Here are some points, each followed by its number:
[ 17  -1   2  11  34  28  32  34  28   5  17  29   8  -4   2 -10 -16 -24
 -16 -21 -26  -7 -14 -24 -19 -23 -24 -11  -3] 0
[ 15   7  -8 -12 -20 -12 -31 -25 -23 -31 -12 -19  -7  -6 -13 -10  -2   4
  22  20   8  12  27  31  17  26  23  30  25] 1
[-46 -33 -11 -15  21  20  17  19  29  51  58  62  45  36  16   4  10  -4
 -19 -18 -23 -16 -26 -26 -27 -46 -44 -35 -48] 2
[ 21  14  29  24  30  19   8  -6  17   8   9 -10  -4  -4  -9 -20 -23 -19
 -12  -6 -22  -9 -14  -8 -13  -7  12   2   6] 3
[ 30  13  41  28   6  10   4 -15 -29 -31 -20 -31 -24 -31  -5   1   4  -5
 -15  -4 -17   4  -3 -23  -2   3   2  16  33] 4
[ -3  18  12  18  31  40  37  24  33   6  17   2   1  -6 -28 -20  -5 -25
  -9 -17 -16 -40 -23 -19 -23 -30 -11 -18 -24] 5
[ -9   9   5  25  32  35  24  42  32  48  25  22  18   0 -20  -7 -13 -12
 -34 -33  -9 -17 -19 -27 -31 -20 -33 -11 -29] 6
[ 13  13  15  18  16   6   1   1  -1  10 -13 -11 -19 -15   4   5   3   9
   2  -3  -4  -3  -5 -10   7  -6   9  -7   7] 7
[  3 -31 -27 -46 -37 -49 -52 -29 -24  -6 -18 -17 -11  -7  -3   0  -7  14
  24  28  42  40  50  36  61  39  22   7 -10] 8
[-39 -27 -16 -20 -10   6   1  25  39  48  56  57  67  49  49  35  31  21
   0  -4 -15 -21 -44 -45 -34 -29 -40 -48 -30] 9
[ -9 -12 -21 -26 -22 -38 -31 -14 -16 -19 -11 -17 -12   0   3   7  19   5
  25  23  19  28  22  24  23  27  19   7 -10] 10
[ 32  37  27  10   2   0  -2 -18  -5 -21 -27  -5 -14  -9  -4 -20 -18 -15
 -17  -2 -15 -19 -11  -8   6  15  22  15  42] 11
[ 29   8  13  10   7 -15 -11 -29 -21 -27 -28 -16 -22  -8  -8   4  -6  -4
  -9  11  -3   0  12  13  11  30  30  21  17] 12
[ -8 -11 -14 -21 -37 -28 -20 -25 -46 -32 -24 -26  -9  -7 -22   2   2  15
  -5   4  20  24  32  39  47  25  26  20   5] 13
[ 36  11  -6 -15 -24 -29 -34 -22 -36 -18 -24  -6  -3 -12  -2  -1 -20   9
  17   8  -9  11  27  22  25  35  25  26  21] 14
[ -5   7   9  22  33  45  35  30  25  19  12  15  15 -14 -11 -16  -6 -11
 -17 -22 -13 -24 -31 -21 -24 -29 -31  -7 -15] 15
[ 18  31  24  18  32  22   8   0  -5 -15  -1 -10 -14 -24  -4 -16 -16 -19
 -11 -29 -22  -4 -10  -2 -12   8  -3  16  17] 16
[-48 -50 -36 -33 -40 -30 -17  -6  -5  15  42  57  40  70  60  56  67  56
  30  28  -1 -13 -16 -18 -34 -33 -44 -44 -41] 17
[-11 -20   3  11  13  18  34  25  32  43  45  37  24  27   5   7 -11 -16
 -31 -12 -17 -23 -29 -42 -48 -36 -40 -26 -27] 18
[ -1   1  19  29  18  37  42  25  30  19  23   5  11  -5 -12  -6 -25 -13
 -21 -10 -16 -20 -22 -29 -42 -28 -20 -25 -15] 19
[-17   7  -3   9   0  28  30  48  35  30  31  30  24  -4  12   4  -6  -9
 -16 -10 -20 -30 -24 -29 -31 -35 -30 -22 -24] 20
[-20   2   6  15  24  22  34  40  47  39  35  12  28  13  -1   0  -5 -16
 -10 -19 -23 -28 -29 -40 -30 -33 -26 -40 -15] 21
[  8  25  17  10  13  11  13   2  -3 -12 -16  -7 -15  -2 -12 -19 -18   5
   3   1   6  -9   4  -3   6  -7   5   6  17] 22
[-37 -29  -6 -12  24  22  22  22  28  45  49  53  38  28  14   2   4  -5
 -19 -16 -21 -17 -27 -24 -27 -44 -38 -28 -39] 23
[  4  -3  -3 -13 -16 -42 -22 -44 -26 -33  -8 -12 -24   4  -2  -6   3  10
   7  16  12  28  45  33  37  31  21  24   5] 24
[ 11  -2  -9 -24 -26 -32 -31 -31 -29 -12 -20  -5 -17 -10   4   7  15   6
  17  17  16  21  26  37  28  33  28  10  23] 25
[-19  -2  12  12  27  43  48  32  44  51  53  24  10  11   6 -22 -16 -11
 -21 -32 -16 -40 -23 -47 -34 -32 -25 -45 -23] 26
[  7  -7 -18 -14 -28 -33 -42 -30 -41 -10 -13 -16 -20   9  -1  -8  -8  21
  19   5  29  16  19  26  38  42  30  21  27] 27
[  5 -22 -25 -29 -18 -36 -39 -32 -40 -25 -22  -6 -15 -11  -2  13  18   5
  14  29  36  41  40  41  26  22  25   5  -7] 28
[ 34  21  30  12  21  -1  11  -7  -4 -21 -13 -26 -10  -4 -16 -25 -13 -20
 -24 -11 -24 -25  -4  -5  -5   7   5  19  13] 29
[  2   2  18  23  24  37  42  37  41  27  21  21  -1 -10  -6  -7  -4 -29
 -24  -6 -22 -23 -22 -13 -13 -28 -23 -13  -4] 30
[ -5   2  -4  14  20  25  22  34  24  26   8  11  12   4   0   3 -12  -1
 -21  -3  -3 -20 -22 -27 -29  -8 -32 -15 -20] 31
[-28 -27 -37 -31 -47 -37 -32 -45 -33 -12 -22 -14  -2  13  -2   1  11  13
  28  34  34  42  33  34  32  32  25  12 -15] 32
[-41 -30 -21  -9   3  10  20  55  47  61  58  55  52  45  33   8   7  18
   3 -15 -20 -26 -27 -33 -43 -46 -35 -29 -47] 33
[  4 -11  33  17  36  37  46  45  36  26  21  17   9   4 -11   5 -12 -15
 -21 -21 -10 -17 -22 -24 -34 -38 -21 -14  -9] 34
[  9   4  11  15  36  41  33  28  32  35  22  20  15  -8 -20  -3   1 -17
 -23 -26 -40 -31 -18 -25 -41 -24 -16 -26  -3] 35
[ 15  19   9  30  14  10   8  -9 -17  -7 -21 -23  -7 -30  -3 -10  -2 -11
 -15  -6  -6  -9  -1   3   5  -3  11  10  21] 36
[ 26  23  17   9  -4  -8  -8 -18 -19 -11  -9 -21 -21 -14  -8 -14 -11 -15
   3  -9 -13   6   3   6   7  12   8  21  26] 37
[-54 -32 -19 -38 -20  14   8  32  44  51  62  60  46  54  59  30  33  13
 -16  -9 -25  -7 -40 -32 -28 -42 -40 -31 -53] 38
[-49 -40 -48 -45 -32 -45 -30 -33 -19 -21  -5  -2  13  40  27  35  41  56
  55  53  64  43  28  15  13 -18 -35 -26 -32] 39
[ 18  25  19  44  23  22  21  -5 -13  -4 -21 -22  -5 -35  -2 -11  -3 -14
 -20  -9 -11 -19 -10  -7  -4 -10   4  10  25] 40
[ 10  10  40  28  31  29  31  29  13  12  18 -13  -2   2 -14 -11 -26  -6
 -19 -21 -23 -26 -21 -39 -28 -35 -16 -13 -10] 41
[-13 -26 -31 -20 -33 -24 -35 -20 -37 -16  -1  -3  -2  -3  21  -5   7   1
   6  25  25  26  34  23  18  20  -4   6   1] 42
[ 25  27  36  30  34  13  12   4   1 -15 -26 -25  -6 -13  -5 -16 -24 -18
  -3  -3 -10 -17 -17 -19 -14  -4   7  16  19] 43
[-12  -8   7   6  17  30  16   2  20  17  13  14  -5 -24  -6 -13  -8  -8
 -10 -12  -9  -9 -24 -22 -16 -18 -21 -16   0] 44
[-30 -15  -6  -8   1  -2  19  27  19  48  31  32  22  23  11   7  -8  -1
 -13 -30 -28 -14 -11 -20 -12 -18 -15 -34 -13] 45
[ 22  28  19  28  17  27  13   7 -11 -10 -13 -16 -25 -13  -5 -13   1  -7
  -8   3  -5 -16  -3 -25 -14  -9  19   1  13] 46
[ 25  37  30  19  17  10   0   6   7  -7  -6  -5 -26 -18  -9 -14 -12 -16
 -16  -9 -26  -2 -13 -12 -18  -4  -3  15  17] 47
[ 17   8  13  42  27  28  28  29  14  20   6   1 -18   0 -21  -8 -16 -28
  -3 -14 -18 -14 -17 -12 -18 -12 -13 -12   3] 48
[  7   1 -11 -12 -11 -25 -27 -33 -41 -17  -7 -19 -15 -17 -14   2  -3  10
  10   2   4  15  28  28  25  24  19  15  11] 49
[ 18  -9  -3   0 -22 -19 -34 -28 -22 -43 -18 -22 -10   5   1 -10   8  14
   8   0  28   9  13  17  23  17  19  19  22] 50
[ 17  27  32  15  17   6   7 -32 -21 -19 -13 -19 -14 -23 -29  -4  -4  -3
 -15   5 -11 -13 -23 -10  -7  16  13  11  26] 51
[-24 -27  -5  -2   6  35  36  37  44  52  47  26  28  14   7  -2 -10 -20
  -1 -15 -13 -36 -27 -22 -26 -35 -25 -30 -19] 52
[-20 -33 -36 -38 -31 -40 -17 -16 -19 -15  -1 -12  -6  12   0  10  16  -1
  24  23  27  29  31  34  22  23   2  -6  -7] 53
[ 48  23   9   2 -13  -9 -24 -26 -21 -32 -26 -23 -15  -3 -19   2  -8   8
 -12  -6   2   7   1  16  26  19  28  30  30] 54
[-11 -35 -27 -53 -26 -49 -48 -36 -35 -33 -22 -11 -24  -3   1   3   0  12
  39  29  19  52  47  24  40  35  32  13   8] 55
[-20 -11 -11   7  24  29  29  38  48  48  50  31  27  31   8  -3  -8  -4
 -14 -14 -29 -15 -30 -12 -39 -47 -28 -36 -17] 56
[ 28  30  29  35  33  15   8   7   3  13 -17 -17 -27 -30  -4  -8 -12  -1
 -10 -13 -16 -13  -9 -12  12  -1  21   2  21] 57
[ 14  30  31  19  22   7  20   1  17   4  -4   2  -4  -3 -16   0 -21 -12
 -12  -6  -7  -6  -7 -13 -15   3   9   1   6] 58
[-60 -47 -40 -49 -27 -25 -31 -19  -1  10  24  21  40  44  59  86  59  70
  41  41  31   7 -15 -18 -21 -49 -39 -36 -59] 59
[ 14  10  -1  -2  -5   3  -8   1 -21  -7  -8  -3   3  -8  -7  -8 -12  -4
   2  12  -5   6  -4   2  21  12  20  20  10] 60
[  4  21   0   0   2  -4 -24 -15 -23 -16 -21  -5  -8  -8   2   1  -8 -12
  -2   3   5   1  18  17  25  16  21  12  26] 61
[-45 -54 -63 -59 -36 -36 -42 -39 -38 -13 -23 -11   9  13  47  35  56  44
  66  61  52  52  27  34  16   4 -23 -16 -41] 62
[-26   0   1  10   3  21  30  52  44  58  34  30  21  27  11  -1   4 -12
  -9 -27 -27 -24 -33 -30 -28 -47 -39 -39 -13] 63
[-23  -6  -3  -5  23  35  24  34  42  46  49  37  24  26  16  -1  -7 -15
 -23 -20  -3 -29 -35 -36 -31 -34 -38 -35 -24] 64
[-17   7  -1   2  15  21  11  24  18  26  10   6  13  10  -1  -5   7 -12
  -1   2   2 -13 -12 -17  -5 -24  -7 -17  -5] 65
[-29 -50 -57 -46 -46 -39 -45 -31 -31 -21 -11 -15   1   8  12  24  26  37
  34  41  50  52  56  44  22  21  -5 -22 -22] 66
[-21 -15 -21 -19   4  24  37  39  41  44  47  45  39  32  11  -6   5   3
  -2 -18 -17 -24 -32 -30 -30 -36 -28 -24 -25] 67
[ 13  -3  41  21  31  28  35  32  22  10   5   3   3  -2 -14   6 -15 -13
 -18 -16  -9  -9 -15 -15 -26 -24  -9  -5   0] 68
[ 17  24  13   1  -8 -20 -13 -25 -11 -20 -27 -23 -15 -17  -7  -7 -10   2
 -15 -14  -8   5   8   7  25  31  32  34  40] 69
[ 10  13  19   7   8   3   6  -3   9  -6  -8 -15 -12 -12 -13  -4 -15 -16
  -3   0  -2  -9  -5  -2   2   2  -5   0   4] 70
[ 37  19  12  13  -1 -15 -12 -21 -23 -25 -15 -20 -19 -18 -16  -9  -7   4
  -4 -11  -1   8   0   6  21  20  36  33  29] 71
[  7  30  20  49  33  34  13  23  16  -1  -2  -3 -20 -31 -15 -18  -9 -22
 -15 -20 -18 -21 -18  -6 -13  -8 -13   8  18] 72
[ 17  24  40  23  26  18  23 -19  -9  -3 -21 -31 -17 -14  -8 -14 -20 -18
 -20 -22 -10 -28 -13  -7 -26   5  -3  12  26] 73
[ -6   7   6  22  38  31  45  41  36  41  36  24  15   4  11   0   5 -15
 -35 -32 -19 -18 -34 -31 -35 -28 -31 -27 -39] 74
[ 27  19   3  -3 -11  -3 -19  -7 -39 -20 -21 -13  -5 -17 -11  -8 -11  -3
   8  20  -1  15   0   6  33  23  29  33  21] 75
[-41 -26 -27 -48 -32 -26 -14 -24 -12  -3  10  12  14  32  27  43  59  46
  44  49  33  29  10   7  -3 -25 -21 -23 -39] 76
[ -5 -29 -37 -29 -31 -34 -38 -19 -34 -29 -22 -14   0  -9 -14   5 -15   8
  34  37  17  45  37  62  36  15  17  24 -15] 77
[-36 -23 -39 -53 -50 -48 -47 -30 -26 -24 -11  -5 -15  12  24  35  28  30
  55  44  56  54  34  42  32   6  -5 -17 -36] 78
[ -3  -5 -18 -33 -41 -30 -25 -34 -33 -35 -13 -19  -7  -5   1   5   9  16
  19  12  48  31  37  32  44  33  33  29  15] 79
New points follow, each followed by the numbers of its two nearest points above by angle, nearest first.
[ 19   2  -3 -13 -22 -28 -31 -32 -26 -17 -21  -7 -19 -12   0  -1  15   4
  11  10  12  15  21  35  26  31  31  15  29] 25 1
[-35 -27 -20 -25 -16  -5  -8   9  26  32  41  46  50  37  39  30  28  23
   5   2  -4  -9 -25 -29 -18 -17 -27 -38 -25] 9 38
[-35 -40 -43 -50 -51 -46 -45 -22 -32 -24 -14 -10   1  12   5  14  27  22
  48  47  50  53  60  39  23  21   4 -10 -26] 66 78
[ 23  28  24  20  16  19  -8 -10 -27 -20 -21 -21 -18  -3 -24  -7  -6  -6
   4  -4  -1 -14  -9  -3   1   9   9  16  22] 51 4
[ 26  17  18  10 -14 -28 -17 -34 -32 -16 -26  -1 -31 -20  -3  -8 -20   3
  -3   0  -2  -5  15  26  13  27  32  26  16] 12 71
[ 22  10 -11 -15 -25 -19 -39 -24 -23 -40 -19 -18  -5  -6   1   6  -8   3
  13  11  19  26  30  33  39  48  30  33  18] 1 79
[ 19  20  38  21  42  43  18  16  14  13  -7 -10  -9 -12   2 -25   3 -19
  -5  -6  -5 -14 -24  -7 -17  -4 -12  -3   7] 72 3
[ 30  25  20  19   7  -5  -3 -12 -28 -28 -19 -26 -11 -24 -18  -3  10 -22
 -16 -10 -10  -7 -15   5  15  34  34  23  36] 71 69
[ 24  20  16   7 -16 -20 -16 -20 -15 -22 -10 -26 -10 -12   3  -3  -7 -10
 -20  -1  10  -2   3  11  28  19  27  22  37] 69 54
[ 20  14  52  24  28  35  22   2   1   6 -15 -16 -19 -20 -20   3  -3  -2
  -9 -38 -16 -20 -20  -2 -15 -14  15  14   6] 73 57
[-49 -34 -36 -65 -43 -42 -31 -42 -19 -10  -2  10  12  39  34  54  73  60
  59  66  47  42  20  19   6 -20 -18 -23 -40] 76 39
[-37 -44 -56 -53 -37 -21 -48 -45 -41 -20 -23   4   0  -3  21  16  32  42
  30  42  44  49  41  49  41  27  -4   6  -2] 66 32
[  0   9  17  22  19   7 -10   3 -13 -11 -12 -10  -3  -7   7  16   1   4
   5   1  -8 -11 -14   8 -11   4  17  12  -7] 43 7
[-13   5   1  11  20  29  21  15  14   8   3   6  10 -13  -7  -7  -1   1
   1  -5  -1 -11 -19 -10 -11 -24 -26  -7 -16] 15 5
[-19 -26 -36 -44 -46 -30 -49 -27 -11 -29 -11 -20  13   4  15  12  20  30
  39  32  39  48  44  53  37  20   7 -11  -1] 66 78
[ 37  22   8  10  -5 -12 -28 -23 -23 -31 -30 -37 -37 -29 -14  -5 -10  11
  -6  -2  -9  -2  -1  11  21  25  43  42  41] 71 69
[-24  -6   8  18  11  31  51  43  49  27  29  26  20 -11   2  -1 -16   1
 -15 -19 -28 -31 -18 -22 -40 -35 -25 -19 -24] 20 21
[ -1 -28 -25 -24 -13 -30 -29 -26 -27 -13 -12   1 -11  -7  -2  12  15   5
  11  24  35  36  34  35  17  15  19  -3 -12] 28 66
[  1   1  -7 -11 -19 -29 -23 -23 -28 -31 -21 -25  -3  -3  -5 -27 -12  -7
   4  13  16  18  13  36  22  32  28  18  14] 1 13
[ -5  -4  29  -4   2 -16 -10 -16  -6 -12   1 -17 -21  -4   4 -12 -12  -9
  -8  -9  -6  -1   5  13  19  20  32  18  27] 69 71
[-38 -20  -6  -4  12  10  35  43  38  54  41  42  28  22  12   8 -10  -1
 -17 -35 -40 -23 -18 -27 -27 -32 -30 -43 -25] 45 63
[  9   8   6  25  35  27  46  24  41  17  10   2  24  -7 -16 -21  -4 -12
 -19 -19 -13 -17 -27 -32 -18 -25 -19 -11 -10] 15 19
[-29 -53 -32 -42 -22 -25 -16  12   5  24  34  32  48  44  47  51  29  29
  22   1 -10 -19  -3 -19 -25 -16 -26 -38 -36] 17 59
[  0  11  12   8  18  10   4  16  12   5  -4  -9 -11  -1  -6   1  -2   4
  -4  -7  -6 -14  12   8 -10   2  -3   6  10] 72 57
[-36 -25 -18 -27 -14  -8 -11  14  25  34  42  45  53  38  40  29  29  19
   6   3  -3 -12 -27 -26 -22 -16 -26 -38 -22] 9 38
[-24 -17  -1   7  22  45  33  44  42  46  53  40  41  30  19 -17  -4   6
  -4  -4 -16 -13 -27 -24 -25 -49 -37 -39 -23] 56 64
[  3  -3  20  33  17  39  45  25  26  20  25   5  10  -5 -14  -4 -29 -13
 -21  -8 -17 -19 -17 -27 -42 -30 -19 -25 -16] 19 34
[ 22  15  23  34  44  31  26  29  13   4  -4  -3  -1 -19  -9 -14 -15  -7
 -12 -19 -30 -22 -25 -10 -26 -16 -18  10  -1] 72 48
[  1 -24 -29 -33 -27 -41 -42 -35 -37 -23 -17  -5 -17 -12  -4  14  18   9
  14  29  40  43  43  48  33  29  29   7  -9] 28 10
[  4  11  23  17  20  42  36  33  30  27  14  18   3 -10 -19  -3  -1 -21
 -10  -4 -20 -31 -25 -23 -25 -19 -27 -19  -3] 30 35
[  9  -2  -8  -7 -17 -20 -33 -23 -33 -12 -12 -15 -18   5  -5  -9  -9  17
  13   1  19  10   8  17  29  34  23  16  27] 27 50
[ 12  19   8  -2  -2  -3 -20 -28 -22 -37 -19 -22 -17 -18 -12 -15 -13   3
  16  14   4  10  27  15  23  18  37  39  29] 1 75
[  3  28  21  45  34  35  18  23  17   6   2  -3 -19 -23 -14 -18  -8 -21
 -14 -18 -18 -20 -21 -11 -16 -13 -12   6  13] 72 48
[  3  10  19   8  13  18   1  -2  -1 -15  -3  -2  -2   1  -2   4   4  10
   6  -2 -16  -7 -33 -20 -10  -9 -14 -14  16] 41 43
[-14  12  -3  11  -1  29  26  47  35  25  27  30  21 -10  13   4  -4 -10
 -16  -8 -21 -32 -24 -27 -32 -35 -26 -22 -21] 20 21
[ 27  12  13   9   4 -15 -11 -28 -19 -24 -28 -17 -21 -10  -8   1  -6  -3
 -10   5  -5   1  11  12  14  30  30  24  22] 12 71
[ 14  21  20  18  27  10   6  10 -25 -28 -10 -14  -6 -20  -8 -20 -10  -8
 -11   2 -12  -8 -22  -4  -2 -10   9   4   7] 43 40
[-33 -45 -55 -33 -34 -35 -22 -32 -18 -17 -23 -12   2  -7   6  24  29  41
  58  52  47  55  51  50  24   6 -11 -26 -34] 66 78
[ 42  20  13  17  -1 -16 -10 -20 -24 -27 -14 -17 -20 -18 -17  -9  -8   5
  -6 -14  -4  11  -1   2  23  15  36  30  30] 71 54
[  5  -2  23   9  23  28  33  32  40  23  39  16  14  12 -13  -8   5 -23
  -7 -21 -31 -39 -35 -30 -23 -38 -30 -28 -12] 21 35
[-15  -7  -4  -4  22  33  32  36  51  46  43  33  19  26  10  18  -4  -8
 -12 -12 -31 -24 -25 -26 -37 -37 -29 -34 -18] 56 64
[ -1  15  21  39  22  13  12  13  20   5  -1  -4   1   1  -1   2 -10  -9
  -2  -4 -20 -22 -23 -10 -16 -25 -26 -10  -1] 41 48
[ 10  34  41  28  34  13  35   7  26  14   0   6  -6  -2 -20  -1 -23 -16
 -18 -10 -12 -14 -17 -24 -28  -7   5  -8   3] 58 68
[-16   9  12  20  31  24  35  39  45  35  32   2  18   9 -10  -2  -4 -19
 -10 -20 -19 -32 -30 -40 -27 -33 -26 -40  -9] 21 26
[  2   8   9  26  25  20  39  37  37  16  11  13 -11  -2   5 -12 -10 -14
  -9 -19 -27 -25 -32 -30 -28 -35 -20  -8   3] 30 15
[ 20  26  12  -9  -8 -27  -4 -21 -22 -21 -22 -19 -14 -23 -24  -3   5   6
 -12  14  -4   6   3  18  13  40  23  42  35] 69 71
[ -2   9  17  17  19  13  11   6  -6  10  -1  -3  -5   4   0   1   8   5
   6 -10 -14 -17 -13 -12 -19 -12 -16 -22  -2] 41 35
[ 27  36  30  17  16   3  -5   4   5 -10  -9  -5 -33 -20  -9 -14 -10 -14
 -20 -10 -27   0 -12 -12 -16  -2   0  23  21] 47 16
[  5  -6 -19 -22 -24 -39 -41 -43 -51 -23 -11 -23 -16 -17 -15   5   0  14
  12   6   9  25  41  40  33  32  28  22  12] 49 13
[ 33  18  10  32  20  11  -6 -11   3 -11 -30  -5 -16 -25 -10 -13  -7 -10
  13  -7  -7 -12  -5 -14   4  11   2  28  21] 43 36
[  5  10  22  36  40  35  21  29  18  10  15  -3   1  -2 -23  -8 -11  -9
 -14 -28 -19 -21 -29 -36 -25 -32 -20  -7 -12] 41 15
[  2  -7 -22 -18 -37 -29 -29 -27 -27 -19  -5 -21 -10 -10  -2  -5   8  15
  25   6  33  32  24  27  37  28  18  20  -5] 79 8
[ 28  17  10   1  -4  -5 -14 -13 -22 -22 -19 -30 -21 -15  -7 -17  -4  -3
   3  -4   8   2   5  18  40  21  31  34  20] 71 54
[ 29  17  19  12  -1 -10   0 -20 -23 -20 -28 -18 -28 -27 -13   3 -14  -9
  -4 -13  -7  12   6   6   5  30  34  29  32] 71 69
[-26 -25  -5  -1   6  33  28  36  40  45  39  21  26  14   3  -3 -10 -19
  -1  -9 -13 -31 -32 -21 -30 -31 -24 -27 -20] 52 64
[ 33  16  39  25   9  17   5   9  -8  -7 -16 -21 -11 -13 -16 -12 -17  -8
  -3 -28 -17  -8 -18 -29 -23 -18  -4  10  12] 43 47
[  6   1  14  24  29  18   5  12   6  -3   5  -7  -3  -4 -21  -5  -4  -6
  -8 -19  -5 -10 -19 -21 -13 -21 -11  -5  -7] 41 5
[-20  -8   7  18  13  28  47  48  52  24  28  27  17 -12   3  -3 -15  -4
 -11 -20 -30 -27 -18 -25 -41 -32 -25 -15 -27] 20 21
[ 31  34  31  31  37  31   4  -4  -2   9 -19 -12 -20 -19 -20 -20 -22   3
 -18 -14 -22  -6 -12  -5  -6   0  -6   2  25] 57 47
[ 10  -6  -2  11  29  26  31  35  31  14  25  31  12  -4   4  -9 -15 -22
 -19 -20 -25 -11 -16 -28 -18 -27 -26 -17  -8] 0 30
[-46 -26 -14 -27 -12  14  13  33  42  46  54  52  39  46  48  20  24   9
 -20 -11 -24  -9 -42 -30 -27 -40 -40 -30 -45] 38 9
[ -8  -7 -25 -37 -47 -27 -23 -32 -35 -37  -9 -19  -2  -1   4  11  16  20
  25  16  58  39  38  34  48  32  33  28  13] 79 32
[ -6  12  20  47  24  35  35  29  21  11   5   6  11  -3 -11   8 -29 -24
  -7 -25 -26 -14 -13 -29 -43 -36 -20  -9  -5] 19 41
[ 35  31  30  15  19  27   5   2  -1  -8 -19 -21  -7 -16 -29  -7 -12 -12
 -27 -23   3 -19  -7  -5 -17   2  -1  11   1] 73 29
[ 34  23  27  10   2 -25 -16 -20 -19 -31 -25 -28 -20 -17 -11  -7  -9  -4
  -7  -3 -10  17  -1   6  18  26  23  32  29] 71 69
[  3  22  -6  -8  -5 -14 -36 -29 -35 -25 -28 -12 -12  -7   7   5  -5 -13
  -1   9  11   8  26  27  38  24  29  18  34] 61 1
[ 20  27  17   6  -3 -16 -12 -21  -8 -17 -26 -21 -17 -17  -8 -12  -7   0
 -15 -14 -12   3   2   7  22  28  28  37  41] 69 71
[  9  26  27  24  33  25  13  28  20  12  -2  -9 -13  -3  -9  -7 -10  -2
 -15 -21 -23 -31   4  -1 -22  -1  -5  11  17] 72 48
[ 15  22  25  31  32  18  40  36  20  21   4  -7   2 -14  -7 -21  -4  -9
 -14 -22 -12 -18 -14 -26 -18 -21 -19 -33 -12] 41 19
[-17  -4  12  21  14  32  46  47  50  22  26  24  13 -14   1  -5 -13   0
 -14 -21 -32 -27 -17 -22 -38 -32 -28 -14 -21] 20 19
[ 28  13  21  16  11   2  16 -15 -10 -27 -18  -8 -14 -22   1   0   0 -21
  -2   4  -4  -7 -14  12  12  11  18  14  32] 11 36
[-19 -37 -43 -52 -42 -60 -34 -29 -36 -27 -13 -22 -14  10  -6  12  23   2
  34  37  38  41  45  48  34  32  10   0  -3] 53 10
[-36 -36 -12 -11   0  36  33  39  48  57  51  32  35  21  10  -2  -6 -20
   0 -11 -12 -36 -27 -23 -31 -39 -29 -34 -23] 52 67
[ 13  25  32  20  26  14  19   7  17  -2  -6 -16 -15 -12 -19  -9 -22 -24
  -9  -6 -15 -23 -15 -14  -6  -5 -12   2   7] 70 43
[ 15   3  18  22   2 -17 -17 -21  -4 -14 -16 -14 -18  -8  -9  -9  -6  -1
 -25 -11   2 -11   8  15  22  13  12  24  21] 69 71
[ 25  24  14  33  24  25  32  38   2   9  12   5   4  -6 -19 -28 -21  -9
 -17 -13 -13  -8 -15 -17 -26  -6  -9   2  10] 48 41
[-48 -48 -32 -39 -26 -20 -22  -2  -1  16  37  49  43  58  57  50  58  53
  28  16  12   3 -13 -20 -38 -36 -49 -54 -46] 17 59
[ 15  11  19  10  -6 -20  -6 -24 -21  -9 -15   5 -22 -17  -3 -11 -19  -2
  -8  -2  -6  -8   9  23   4  13  20  16   8] 12 71
[ -3  22  15  12  15  20  28  19  13  14   1   0   2 -12  -9 -14  -5  -6
  -8 -10 -10  -6  -6 -17 -14 -10 -17  -6  -4] 15 5
[ -8   4 -15 -18 -31 -25 -27 -31 -33 -24 -24 -18  -9 -11  -1  -5   4  16
   7  21  35  24  34  31  33  38  31  17  23] 79 25
[-15 -21 -30 -40 -38 -54 -45 -23 -25 -24 -13 -22 -11   2   4   9  29   9
  35  30  26  43  35  35  37  38  31   9 -11] 10 32
[  0  -1  17  23  21  37  43  39  45  29  21  21   1 -12  -5  -7  -4 -32
 -25  -4 -24 -25 -18  -7 -11 -31 -27 -14  -4] 30 34
[ 30  36  23  38  34  26   4  -7 -10 -19 -24 -12 -12  -8 -21 -16  -5  -8
   8   0   6  -8 -29 -30 -13  13  30  26  30] 43 46
[  9  11  36  39  40  34  36  44  38  29   7  -2 -13  12 -20 -18 -15 -23
 -18 -17 -18 -16 -27 -27 -15  -2 -31   3  17] 48 68
[ 22  21  12  32  24  29  34  37   6  11  14   5   1  -5 -19 -26 -20 -12
 -17 -12 -13 -11 -15 -20 -27 -10 -12   0   7] 48 41
[ 18  17   3   3 -34 -34 -35 -33 -39 -15 -25 -24 -16 -13  -4  -8   0   4
   6   4  23  18  20  18  35  36  45  29  34] 27 14
[ -4 -14   6   9   9  11  21  14  23  29  33  24  18  20   0   4  -8 -14
 -28 -12 -15 -18 -20 -31 -34 -25 -24 -16 -14] 18 64
[ -8  16  13  15  32  30  22  31  24  26   7   5  12   6  -6 -10  -1 -19
  -4  -3  -8 -23 -21 -27 -18 -31 -10 -17   1] 65 15
[-37 -26 -31 -11 -12 -18  10  17  36  36  43  70  60  53  47  38  39  15
  18   1 -17 -22 -39 -48 -40 -41 -51 -47 -47] 9 38
[ 12  19  22  22  36  40  40  34  26  22   1  -3  -2  -5 -32 -12  -2 -26
 -18 -11 -12 -23 -27 -24 -20 -10  -4 -14 -11] 5 48
[-29 -23 -35 -30  -2  21  38  43  48  52  55  57  50  40  18  -2  14  10
  -3 -17 -19 -29 -34 -31 -33 -39 -31 -26 -30] 67 33
[ 24  13  21   8 -13 -32 -18 -38 -34 -18 -29   3 -31 -21  -3 -11 -21   1
  -5   2   0  -5  13  32  13  25  31  23  15] 12 71
[ -7  18  15  20  33  31  23  12  -1  16  13 -12  -8  -6 -12 -20  -5  -9
  -8  -5 -27 -16 -19 -35 -27 -15 -18 -18  -7] 41 5
[ 24  20  10  13  -2 -11 -11 -19 -33 -26 -21 -27 -13 -19 -15  -1   7 -16
  -9  -3   0   0  -7  13  19  36  31  23  28] 71 12
[-34 -34 -29 -28 -21 -18  -2   3   5  32  37  48  47  46  52  59  40  36
  10  -2   0  -9 -23 -27 -21 -24 -27 -40 -44] 17 9
[  9  23   0   3   3  -5 -25 -23 -30 -20 -26 -11 -15 -11   2   1  -5 -14
  -3   4   9   5  19  20  27  18  23  19  29] 61 12
[ 21  18  14   3  -6 -20 -18 -21 -28 -21 -13 -17 -16  -6 -17 -14  -8  -7
   6  -6   3   2  11   7   9  18  40  22  21] 71 69
[ 32  23  16  10  -3  -8 -11 -20 -24 -11 -10 -26 -17 -15 -12 -12 -10 -16
   4 -10 -11   9   6   4   8  17  10  23  29] 37 71
[  6   9  26  39  42  33  17  24  17   3  11  -7   0  -2 -26 -11 -11 -10
 -15 -32 -17 -25 -35 -39 -23 -32 -21  -6  -5] 41 15
